The same turns and mirrors carry the whole set onto itself, and each row onto the other rows of its family. Which rows share a family with each named row? Give them in list order.
These 36 rows form 6 families of 6 rows each.
j766: [ -7 -32 -23 -16  31 -18 -30  -6 -49  14  15  -4  15  11  24 -28  73]
j299: [ 10  10  -6  29 -21  29  61  15  35 -13  -9 -18 -70  -3  46  13  10]
j720: [ -7  31 -32 -19   6  25 -30 -14  43  11 -62 -10  18  -1 -69  15  -9]
j483: [-26  36 -10 -10   5  42 -32 -21  51  15 -69 -36   1 -27 -50   5 -12]
j753: [  2 -12   0 -25  30  -9 -81 -12 -17   6 -23 -17  37 -22 -39  -8  26]
j153: [ -6   0 -17 -16   9  47  46  -2  63  -3 -49  -6 -31  13   7  42 -38]
j602: [ 14 -13  23  41 -50   3  64  10  37  -1 -28 -22 -47 -18  21  -7   1]
j246: [  6  21 -30   9  21  46  39 -15  69   1 -63  -7 -19   9 -12   8 -34]
j625: [-35 -30   7 -13  14 -16 -47 -16 -32  12   5  -5  17 -16  28 -37  69]
j801: [ -9 -47   5  14 -16 -13  44  30 -38  -3  10  -4 -20  12  67  -3  24]
j437: [ 11   1  -8 -38  52   3 -74 -10 -11  52  -3  -6  11   2 -22  10  40]
j397: [-36  -2  16  -9   1 -28 -52   9 -34  13  24 -14  -5   5  27 -21  69]
j189: [-21  -4 -14 -32  17  -7 -14  17 -48  11  15 -17   0  -4  46 -26  75]
j564: [ 20 -24 -12  24 -52 -28  38  10 -33 -14  18 -19 -32  22  30 -11  32]
j144: [-18  20  -7 -28  35 -25 -70 -11  -6  32   9   7  43  13 -29 -20  19]
j108: [  7 -31   7  33 -22  -8  12  -2 -45 -27  26 -14 -37  24  56  25  17]
j488: [ -1  -5  -5 -41  44 -13 -58 -17 -23  33  17  26  39  -7  -8  10  17]
j430: [  0  25 -11   1   0  31  35   8  46   7 -65   7 -21  -8 -24  55 -51]
j671: [-12 -10   2 -24 -20 -20 -38  -5 -79  15  14  12   4   0  23 -23  50]
j735: [ -2  19 -15 -42  -8  37 -45 -26  35   8 -61  16  26 -24 -53  -2  -9]
j709: [  5  12   6  59 -28  18  66  13  55   2  19 -10 -40 -25  10  -3  -9]
j84: [-23   9   5  43 -29  15  81  25  26  17  -5   0 -46 -24  24   6   7]
j142: [  0  39   1 -17  33  16 -34 -24  60  33 -48   8  23 -33 -42   0 -17]
j816: [ 34 -19   7   6 -41 -11  36  32 -33 -14  34 -10 -34  10  38  15   9]
j540: [ 45 -26  28  35 -15 -17  25  31 -31 -21  30   3 -25   3  42 -11  18]
j624: [-10   1   9 -21   6 -16 -32  18 -52 -17  -7   1  14 -17  27 -32  73]
j79: [ 16   7  12 -12  20  11  33  -4  82   7 -42 -19 -28   3 -10  43 -43]
j658: [  7   1   1  52 -32  12  70  28  35 -10  15  -5 -28  22  20 -12 -15]
j25: [ 27  22 -21   6  33  39  26  -3  52   1 -52 -13 -25 -25 -18  40 -43]
j368: [ 17 -45  -6  32 -41 -27  14  -9 -55 -25  27 -11  -8  -2  36   5  18]
j759: [ 10   1  -4 -31  35 -13 -74 -15 -36  50 -13 -16  35  -9 -21 -10 -13]
j374: [ -1  23   3  16  -5  49  20  14  74  21 -25 -23 -29   4 -24  32 -45]
j580: [-25  34  -5 -14  25  52 -39 -24  30  27 -79  -3  13  -7 -26  -4 -25]
j983: [-10  -3  22  26 -62  18  59  24  27   0  -1 -20 -34   2  38 -19 -13]
j258: [  1  17  -4 -34  45 -14 -73  -3   7  40   8 -29  32 -13 -27 -13   0]
j929: [  1  26  -2 -14   1  60 -54  -9  56  29 -44  10   2 -21 -54  -6  -1]

The rest of the family of j540: j602, j437, j397, j430, j580
The rest of the family of j564: j766, j720, j246, j144, j658
The rest of the family of j929: j108, j84, j624, j79, j759
The rest of the family of j801: j299, j753, j671, j142, j374

